In the rows, 128 means zero.
Named turns come first, each shown by rows before and after it. Which turns, in which order, take the first row of each pair that follows to the second? Write the first one first, as in the answered first pair.
Z353:
[147 129 105 145 147 131 107 131 136 112 116 128 130 158 139 121 146 144
 123 147]  ->  [149 129 102 147 147 126 106 132 136 114 116 127 127 157 138 122 144 142
 123 145]
[129  94 139 129 119 117 101 110 125 157 127 118 127 139 102  77 117 120
 132 175]  ->  [132 107 154 128 116 127  93  90 126 139 117 128 137 127 116  72 135 116
 102 162]
[142 150 113 131 141 119 103 117 122  92 112 122 104 106 124  94 158 131
  98 134]  ->  [135 127  91 137 152 105 111 147 118 121 127 103  90 121 105 102 137 136
 145 154]
[128 128 146 144 122 144 119  80 137  90 114 144 146 118 143 112 126 146
 117 121]  ->  [135 124 111 155 144 119 123  91 127  97 120 122 109 110 123 113 123 149
 152  99]
Z55:
[132 141 122 132 140 135 138 145 126 134 125 132 105 115 105 139 140 133
 128 156]  ->  [135 140 122 138 146 138 134 146 127 131 122 140 109 124 105 136 139 141
 134 153]
[116 132 132 125 133 138 142 128 136 130 128 144 144 147 141 150 120 128
 137 105]  ->  [116 132 129 111 123 127 150 122 130 132 144 127 126 113 131 150 127 111
 123 110]
[146 119 123 150 109 135 129  99 121 133 131 125 116 110 121 135 132 110
 126 133]  ->  [150 122 120 163 125 137 119 103 123 131 116 132 121 127 125 124 130 122
 135 129]
[118 160 129 121 154 140 131 118 118  95 121 129 125 121 127 105 152 130
 115 128]  ->  [116 159 133 116 152 147 137 124 127  95 120 138 142 138 137 115 146 134
 119 127]
Z285:
[136 167 143 113 103 152 124 120 138  78 125 142 128 126 167 142 118 146
  97 123]  ->  [136 162 106 114 118 133 112 154 136  72 132 117  93 121 148 132 115 157
 123 160]
[141 141 106 106 119  94 180 132 107 149 136  94  79  96 117 118 108 106
 128 109]  ->  [140 133 120 110 113 100 190 119 108 166 134 107  97 111 120 128 102 101
 130  91]
[119 126 152 145 122 151 114  93 129 148 120 140 145 161 116 119 132 136
 147 126]  ->  [123 145 153 139 120 153 102  90 130 120 118 143 140 144 125 111 149 134
 120 133]
[120 105 113 129 127 111 135 144 131 149 137 122 134 145 109 125 112 128
 148 145]  ->  [122 110 140 128 117 125 141 118 135 150 128 139 158 150 124 132 113 119
 126 116]
Z390:
[117 128 135 128  93 135 136 127 137 154 140 136 124 163 132 146 115 125
 148 118]  ->  [127 145 142 136  99 128 127 105 130 131 133 137 114 138 140 137 137 116
 122  85]
[129 120 129 124 117 124 131 105 120 118 143 120  91 117 118 123 139 111
 127 143]  ->  [125 114 123 120 117 125 133 113 123 124 147 119  91 122 118 124 132 114
 133 155]
[134 104 126  99 112 145 153 136 137 147 160 119 128 128 124 149 117  90
 125 184]  ->  [140 117 146  99 108 144 155 103 132 141 156 126 133 104 135 148 133  78
  95 132]
[101 107 121 114  94 104 148 136 120 155 160 106 121  88 116 146 135 101
 123 128]  ->  [109 119 120 118  99 101 141 129 117 141 155 102 110  76 119 137 147  98
 112 117]

(two turns a pair)
[110 121  94 126 133 107 142 174 126 131 145 108  78 116 101 124 133 122
 162 126]  ->  [107 131 157 124 108 144 163 118 132 139 126 151 143 129 134 138 137 106
 114  60] => Z285 then Z285
[121 128 104  92 142 132 123 139 141 101 157 102  82 111 126 156 142 148
 140 121]  ->  [123 112 109 114 154 139 129 134 140 129 142 116 102 152 121 159 123 156
 172  94] => Z55 then Z285
[114 104 105 126 161 114 140 149 111 159 140 118 124 121  92 134 120 137
 173 140]  ->  [108 124 153 107 124 154 135 129 129 134 129 154 178 126 127 129 132 129
 111 179] => Z353 then Z285
[138 110 133 137 128 146 153 100 124 168 115 133 150 148 111 129  95 122
 148 137]  ->  [152 138 114 150 150 129 117  91 114 114  98 121 113 111 117  95 134 127
 123 121] => Z390 then Z390
[123 117  95  99  93 136 171 137 123 128 155 110 127 111 126 164  99 108
 110 148]  ->  [124 124 106 100  86 144 172 130 124 121 150 117 136 109 132 165 103 105
  97 140] => Z285 then Z285
[128 123 169 131 120 148 123 101 121 124 113 143 146 128 140 104 151 125
 104 103]  ->  [130 119 114 129 143 114 107 143 113 115 129 104  91 111 115  93 150 139
 136 141] => Z285 then Z353
[127 113 152 133 102 146 138 118 132 154 122 147 166 148 145 114 116 121
 116 176]  ->  [130 108 139 125  96 125 138 117 119 150 139 124 133 108 128  97 130 106
 108 187] => Z55 then Z285
[121 140 115 139 165 140 120 154 141 122 107 147 142 180 147 140 119 155
 159 108]  ->  [125 149 130 142 159 142 123 127 138 117 101 152 145 163 153 141 132 142
 135  72] => Z390 then Z390
[127  99  89 155 149 106 108 124 126 130 133 112 128  95 136 136 130 132
 143  72]  ->  [128 104  81 159 157 105  99 136 129 120 129 114 124 104 136 132 133 141
 150  91] => Z285 then Z390
[128 149 130 109 122 148 136 136 130 110 128 139 128 139 152 163 113 125
 133  91]  ->  [126 143 120 103 116 133 139 135 120 115 144 119 103 113 139 160 120 116
 134  89] => Z353 then Z55
[138 118 144 151 125 136 123 102 126 151 108 139 142 145 117 107 129 127
 131 104]  ->  [137 110 135 154 132 132 126 112 123 159 113 133 139 146 111 110 122 128
 145 110] => Z353 then Z353
[137 135 137 135 134 139 124 125 120 145 109 145 148 144 142 141 125 131
 135 105]  ->  [140 148 128 126 128 129 120 123 112 126 118 130 123  99 140 133 142 119
 108 107] => Z55 then Z390
[125 144 100 146 139 120 135 145 100 136 125 127 140 141  96  87 105 133
 126 100]  ->  [124 154 114 142 132 131 133 132 102 121 119 138 149 130 104  89 118 129
 102  90] => Z285 then Z285
[129 117 128 163 149 125 118 121 114  99 105 150 132 161 113 101 136 146
 113 133]  ->  [116 131 138 127 126 138 130 131 122  85 122 151 146 153 132 131 134 141
  89 156] => Z55 then Z285
[132 101 132 126 122 123 148 135 129 161 178 109 125 111 106 140 108  98
 128 161]  ->  [141  91 130 155 136 120 140 125 124 170 162 115 123 126  94 119 107 103
 145 143] => Z55 then Z390
[134  88 145 145  98 126 136  88 116 163 124 121 143 128 112 100 122 106
 130 131]  ->  [141 106 145 156 114 133 115  85 119 135 102 133 144 133 125  80 137 118
 112 126] => Z285 then Z55
[109 146 128 111 126 132 135 154 142  88 138 102 127 110 116 131 135 113
  94 181]  ->  [101 128 135 108 118 134 156 157 144 123 146 105 142 133 114 149 112 109
 118 183] => Z390 then Z285
[120 148 123  99 120 121 120 137 126 103 141 107 103 101 143 135 134 126
 104 128]  ->  [119 154 122 118 145 134 108 141 131  94 112 132 123 150 152 131 128 150
 124 118] => Z55 then Z55
[131 119  96 123 150 147 138 118 132 124 146 123 141 150 146 128 144 139
 138  96]  ->  [132 123 109 119 143 154 139 114 137 122 141 129 154 150 154 129 146 135
 124 105] => Z353 then Z285
[127 134 134 135 118 129 123  95 122 137 121 139 133 118 135 111 137 108
 100  98]  ->  [125 136 141 136 117 138 124  99 127 138 115 148 147 136 142 119 131 116
 106  98] => Z55 then Z55
[136 132 120 144 139 113 119 112 119 125 126 120 119 119 119 105 142 123
 116 117]  ->  [123 123 120 138 141 127 126 140 132 133 125 129 141 160 125 123 120 138
 142 147] => Z390 then Z55
[136 139 121 124 138 126 115 138 128 109 123 127 116 123 125 132 139 130
 122 133]  ->  [128 124 131 123 132 135 134 142 133 132 125 137 136 146 125 147 120 130
 139 137] => Z390 then Z285
[136 140 121 150 153 114 114 116 117 113 119 131 116 130 126 111 133 138
 135 103]  ->  [127 154 134 129 141 135 118 125 128  98 120 145 136 142 145 136 129 141
 120 113] => Z55 then Z285
[124 131 134 100  98 131 134 121 133 117 144 121 122  86 131 128 133 111
  87 158]  ->  [123 125 128 102  99 128 130 131 136 123 145 118 124  97 125 128 128 115
  94 175] => Z285 then Z353
[119 146 115 108 112 138 124 119 126 120 139 139 132 136 123 141 160 161
 127 162]  ->  [117 141 108 109 119 134 123 123 126 122 143 135 125 139 124 145 158 162
 136 161] => Z353 then Z390
[121 127 126 113 135 148 125 127  96 162 133 140 134 106 127 138 111 119
 121 113]  ->  [121 119 118 116 134 146 119 131  96 169 134 136 129 111 120 127 106 121
 131 128] => Z55 then Z353
[144 131 116 158 135 107 114 105 114 118 125 120  98 118 106  87 143 135
 124  91]  ->  [134 104 127 160 127 123 134 115 124 159 127 134 135 172 104 109 107 139
 159 106] => Z390 then Z285
[163 125 164 150 127 116 126 133 116 144 108 137 152 145 120 138 133 118
 135 106]  ->  [168 137 146 154 140 108 106 144 112 120 102 125 127 129 117 120 150 123
 127 119] => Z390 then Z285
[133 134 131 118 146 121 108 125 106 113 126 107 126 116 144 151 150 132
 138  74]  ->  [134 126 121 120 150 116 108 138 104 121 131  99 119 120 135 153 141 134
 154  84] => Z285 then Z285
[134 105 143 144 134 105 136 105 126 147 130 134 133 128 114 120 132 127
 155 101]  ->  [133 117 163 130 117 121 131  98 132 123 124 147 150 121 132 119 142 125
 120 116] => Z353 then Z285
[129 133 125 148 143 132 110 119 123 118 107 148 128 143 123  99 130 146
 121 126]  ->  [118 142 141 129 128 144 127 116 127 114 111 154 146 139 138 126 130 139
 107 118] => Z55 then Z390
[131 148 152 126 121 146 121 112 137 111 113 161 157 147 157 124 136 131
 106 121]  ->  [133 154 132 128 139 136 129 121 131 116 119 149 138 147 155 150 131 135
 134  77] => Z353 then Z55
[114 134 131 109 100 147 141 121 135 120 118 128 134 121 131 140 134 106
 100 137]  ->  [119 131  96 120 123 121 137 132 124 123 124 106  97 109 113 138 135 109
 126 120] => Z353 then Z285
[130 143 112 124 140 123 142 152 135 123 126 129 130 149 137 152 118 136
 157 110]  ->  [134 160 126 118 131 128 134 139 136 100 120 136 135 131 153 149 134 132
 120 107] => Z285 then Z285
[130 126 154 111  94 122 146  92 122 130 145 119 127  75 132 124 152  82
  84 106]  ->  [130 114  98 118 126 101 119 148 121 125 147  91  81  86 106 104 144 112
 132 179] => Z390 then Z353
[124 104 108 132 127 115 130 136 123 152 124 110 114 127 112 122 119 126
 149 150]  ->  [123 108 130 125 107 128 124 122 127 139 118 120 132 118 121 111 125 120
 111 169] => Z353 then Z55
[124 128 139 131 112 134 117 127 133 124 132 137 135 127 149 131 121 128
 118 118]  ->  [123 118 121 134 122 119 120 137 127 136 137 122 117 129 137 134 115 129
 140 116] => Z353 then Z353
[134 111 124 140 107 136 111 135 131 118 137 118 106 148 103 103 142 133
  99 165]  ->  [128 104 141 142 104 150 127 130 135 135 135 135 136 178 111 122 123 131
 107 150] => Z55 then Z390
[122 130  88 126 172 121 132 173 131 141 115 124 118 184 129 161 103 161
 195  99]  ->  [115 156 149 101 131 170 119 148 153 101 101 166 179 183 174 152 122 152
 108 147] => Z353 then Z285
[143 128 129 157 182 130 100 116 131 114  97 141 112 165 129  75 112 183
 150 161]  ->  [132 167 172 120 153 155 128  87 139  87 102 160 144 139 171 128 127 167
  92 102] => Z55 then Z353
[134 126 116 143 127 143 112 131 134 126 104 130 127 136 122 101 141 129
 125 134]  ->  [130 139 124 139 126 144 117 128 137 118 101 134 133 130 133 118 145 129
 114 107] => Z55 then Z353
[135 106 120 153 145 118 127 116 131 146 123 130 125 141 117 106 116 130
 149 114]  ->  [137 131 133 146 140 126 116 101 134 114 115 138 129 121 134  97 139 128
 109 109] => Z285 then Z285
[134 131 155 130  89 132 127 141 127 128 131 105 145 105 124 118 152 145
 101 126]  ->  [140 124 130 147 113 119 116 155 121 135 123  99 124 116 110 100 146 156
 131 133] => Z55 then Z285
[124 143 140 137 118 124 101 106 118 113 136 126 118  92 143  92 176 103
  57 130]  ->  [130 132  92 171 174 101  85 138 111 130 122 115  89 135 125  89 157 136
 136 105] => Z55 then Z353
[136 142 123 131 136 114 104 137 118 101 123 119 105 114 124 103 142 135
 123 154]  ->  [125 130 131 124 124 126 108 143 124 110 126 124 120 129 124 107 133 135
 128 182] => Z353 then Z353
[138 125 133 144 147 135 128 128 138  98 104 148 130 138 163 148 129 135
 131  96]  ->  [137 118 133 120 121 120 141 119 130 106 134 125 108  87 150 151 133 107
 109 107] => Z55 then Z55
[143 142 135 147 145 140 112 112 130 113 106 153 143 148 145 122 138 131
 120  85]  ->  [135 134 144 113 110 133 138 105 125 125 140 129 133  98 139 141 141 103
  92 101] => Z55 then Z55
[124 133  94 136 156 113 101 156 136 111 106 116 118 163 118 117 144 163
 136 133]  ->  [109 138 127 108 124 141 129 154 148 117 118 134 161 176 141 159 131 158
 120 131] => Z55 then Z285
[140 138 100 138 145 118  90 156 130 101 121 117  96 142 130 103 135 138
 140 156]  ->  [127 139 126 123 134 145 114 159 143 116 119 144 144 184 152 144 112 139
 148 147] => Z55 then Z285
[136 120 123 150 165 102 139 112 123 164 145 147 152 163 138  89 127  96
 126  89]  ->  [133 148 142 125 145 114 136 108 128 123 146 153 161 136 161  96 150  89
  78 103] => Z55 then Z285
[143 148 175 147 132 134 123 101 134 130 103 171 154 138 138 107 129 113
 109 105]  ->  [131 158 171 130 133 146 122 128 144 113 106 172 163 157 150 126 121 128
 112 140] => Z390 then Z55
[123 138 138 122 123 125 142 101 118 120 131 123 126 103 137 140 140 114
 103  79]  ->  [124 142 135 140 142 131 129 104 123 113 110 138 137 136 143 131 136 131
 118  74] => Z55 then Z55
[123 118 124 135 133 134 121 147 135 129 127 137 139 167 129 120 114 144
 151 162]  ->  [125 112 119 119 111 118 132 139 125 135 154 112 112 114 114 116 123 119
 131 173] => Z55 then Z55
[125 124 121 138 136 143 129 140 136 136 135 149 130 146 114 119 113 124
 144 157]  ->  [121 125 135 124 121 150 141 128 134 139 142 155 141 137 119 133 115 111
 126 148] => Z55 then Z285
[139 139 114 147 154 123  96 126 121 115 110 129 108 117 131  92 146 140
 117 127]  ->  [122 123 120 137 144 143 121 154 134 145 123 138 141 167 139 131 113 151
 152 154] => Z353 then Z55
[138 125 135 153 129 117 105  94 123 129 100 143 120 114 125  70 139 122
 101 124]  ->  [130  95 115 155 136 108 125 124 125 172 122 125 112 142 104  90 111 127
 156 144] => Z353 then Z390
[122 138 155 139 137 127  93 116 134 111  94 127 108 132 137  99 142 141
  99 128]  ->  [104 138 174 104 104 138 123 121 140 124 118 126 128 125 148 140 130 128
  89 139] => Z55 then Z55
[121 138 123 126 115 140 142 114 130 137 136 131 115 115 122 141 125 133
 114 114]  ->  [121 138 108 126 127 134 131 134 131 131 136 124 103 121 115 130 127 143
 126 142] => Z390 then Z390
[127 148 138 123 128 138 133 130 132 100 121 147 143 134 150 146 150 139
 105  99]  ->  [124 153 118 114 137 130 124 154 133  85 126 133 125 133 147 145 150 148
 118 130] => Z285 then Z55
[130 128 100 113 109 111 119 137 126 124 149  99  92  61 106 130 150 112
 102 192]  ->  [141 112  83 151 141 102  98 137 122 139 126 107  86  98  91  96 142 132
 141 189] => Z390 then Z55
[118 142 126 136 142 140 104 147 138  95 117 134 127 135 131 121 135 144
 121 160]  ->  [107 122 131 121 126 139 133 156 140 128 137 126 134 143 125 149 115 136
 142 167] => Z285 then Z55
[138 101 142 134 120 122 132 100 119 156 142 126 129 112 108 113 125 114
 132 106]  ->  [145 109 130 152 145 119 110 109 117 138 120 132 123 126 108  93 132 129
 140 105] => Z55 then Z390
[125 153 131 126 139 136 113 147 139 107 137 104 141 137 138 115 101 148
 123 139]  ->  [123 142 142 132 140 142 127 139 138 129 135 112 156 152 138 126  90 146
 137 126] => Z285 then Z285
[143 128 120 100 140  99 137 134 117 111 141 109  95 101 109 134 158  99
 118 113]  ->  [146 122 119 132 176 105 125 138 121 121 112 130 113 160 109 124 145 128
 156  94] => Z55 then Z285
[131 123  93 118 148 108 144 160 115 138 148 106  94 127 118 141 122 126
 166 131]  ->  [122 128 160 104 104 147 159 111 127 136 141 144 157 128 150 151 127 104
 104 123] => Z353 then Z390
[143 130 124 126 116 118 131 119 132 120 121 115 121 117 120 118 141 120
 116 124]  ->  [141 128 122 136 130 126 125 133 136 123 111 127 130 149 125 114 130 133
 137 136] => Z55 then Z390
[135  97 137 121 117 128 144 142 140 135 142 167 131 165 172 167  90 143
 141 144]  ->  [150 113 130 136 132 105 144 110 120 123 139 154  99 124 164 163 113 130
 132  61] => Z390 then Z353
[127 138 111 120 129 109 120 154 134 111 125 114  96  97 136 127 127 138
 120 120]  ->  [116 111 136 116 110 133 139 157 143 144 126 132 139 137 137 141 101 140
 130 152] => Z285 then Z353
[120 116 113 114 121 123 157 144 120 161 149 116 133 157 112 158 106 122
 158 114]  ->  [117 112 135 102  92 138 154 136 126 157 151 126 154 144 119 141 113 107
 122 155] => Z55 then Z353
[124 107 140 148 136 130 112 141 137 130 113 149 143 166 122 103 113 134
 152 160]  ->  [116 116 166 118 101 142 131 132 140 122 133 148 158 137 138 129 118 111
 114 163] => Z55 then Z285
[108 166 121 132 139 133 143  96 143 142 139 130 129 138 125 118 122 141
 117 111]  ->  [110 164 107 135 145 125 140 101 139 142 143 124 119 135 118 114 122 145
 124 113] => Z353 then Z390
[126 145 142 117 123 137 129 127 131 103 122 136 139 132 149 142 129 127
 114 129]  ->  [128 141 127 113 124 125 119 137 131 102 130 123 119 118 137 131 132 125
 119 155] => Z55 then Z390
[136 127 127 152 136 135 107 118 134 123 109 139 132 154 118 123 142 125
 117 111]  ->  [132 140 133 135 129 139 110 120 138 110 113 136 133 143 128 135 150 123
  98 109] => Z55 then Z390
[120 136 159 134 121 152 120 121 138 112 118 149 137 121 148 114 149 127
 103 162]  ->  [117 130 159 130 120 153 126 128 140 118 124 146 144 129 148 118 141 130
 113 174] => Z390 then Z390
[112 132 112 122 117 141 126 143 129 145 145 107 133 141 116 151 112 131
 147 165]  ->  [125 157 130 130 115 138 122  99 119 121 134 112 130 104 127 140 142 113
 106  97] => Z390 then Z390
[144 132 126 145 149 135  96 119 145 111 116 132 121 123 135 109 138 130
 110 153]  ->  [133 110 148 135 125 149 129 116 148 151 130 140 152 142 137 140 114 120
 124 146] => Z390 then Z390
[121 152 153 140 122 130 147 105 136 130 114 159 139 150 156 153 122 126
 130  87]  ->  [120 134 129 144 133 117 154 126 131 152 123 144 123 161 140 159 107 130
 166  96] => Z353 then Z353
[125 155 126 105 125 123 107 144 119  94 131 122 125 107 135 127 147 134
 123 144]  ->  [127 154 115 116 143 124 105 155 120 100 125 123 120 131 132 128 139 145
 150 141] => Z353 then Z55
[145 130 103 137 127 123 137 141 115 130 132 134 123 140 123 116 127 139
 130  95]  ->  [139 129 123 126 111 143 141 141 122 131 130 151 149 153 133 118 122 136
 113 122] => Z353 then Z353
[120 113 127 137 122 134 144 122 111 149 132 120 123 117 117 112 140  90
 139 102]  ->  [123 107 123 145 128 135 137 125 114 156 125 123 120 130 114 102 135  95
 147 119] => Z353 then Z55
[117 143 135 115 120 132 116 131 130  94 118 116 129 119 147 127 145 136
 109 119]  ->  [110 121 116 117 126 129 124 153 132 121 125 110 127 147 132 134 118 148
 150 146] => Z390 then Z285
[117 106 136 117 112 113 146  83 118 168 133 140 107 104 109 110 137 107
 129 115]  ->  [125 109 117 139 147 110 118  97 118 155 107 148  99 134 105  82 136 133
 152 124] => Z55 then Z390
[125 127 160 114 116 146 154 110 137 130 135 139 153 130 144 161 131 117
 123 103]  ->  [138 132 136 131 140 123 142 107 127 122 134 123 115 106 130 143 146 117
 132  70] => Z353 then Z55
[136 104 118 116 105  87 167 126 141 136 152 101  98  82 118 166 122  98
 144 112]  ->  [147 122 119 125 116  81 147 118 140 105 139 106  85  68 124 145 142  99
 123  99] => Z285 then Z390
[154 122 121 147 126 129 120 150 134 138 100 103  92 149 140  89 135 114
 149 154]  ->  [149 140 151 139 117 154 125 139 143 119  86 128 129 166 168 106 140 115
 122 137] => Z55 then Z353
[149 157 136 121 147 166 123 149 126 103 130 124 156 152 157 192 135 145
 127 117]  ->  [151 158 127 106 139 149 133 142 115 106 153 101 132 110 151 198 145 131
 121 105] => Z353 then Z55
[119 116  89 132 130 107 112 143 124 128 132 107  95 121 120 106 134 139
 132 152]  ->  [107  97 118 128 109 132 129 135 134 156 133 128 139 154 127 121 111 134
 131 170] => Z353 then Z285
[120 157 141 148 145 145 104 125 137  55 106 162 128 122 161 123 164 137
  89 143]  ->  [102 120 151 135 124 162 142 148 148 114 127 168 166 172 153 167 116 136
 128 180] => Z390 then Z390
[154 129 117 147 149  98 106 110 112 118 111 114 100  89 107  93 149 131
 127  91]  ->  [136  87 137 134 116 113 153 117 121 190 139 122 139 127 100 131 101 120
 163 113] => Z353 then Z390
[120 136 119 111 132 119 125 158 117 113 117 128 104 137 143 150 138 148
 148 127]  ->  [119 125 126 104 114 118 146 145 113 130 134 119  99 114 134 158 135 131
 141 125] => Z390 then Z55
[130 121 131 156 130 137 114 108 136 120  98 152 157 155 120  83 132 139
 130 125]  ->  [129 143 137 137 124 131 126  94 130 104 112 146 145 119 130 111 145 122
 109  72] => Z55 then Z353
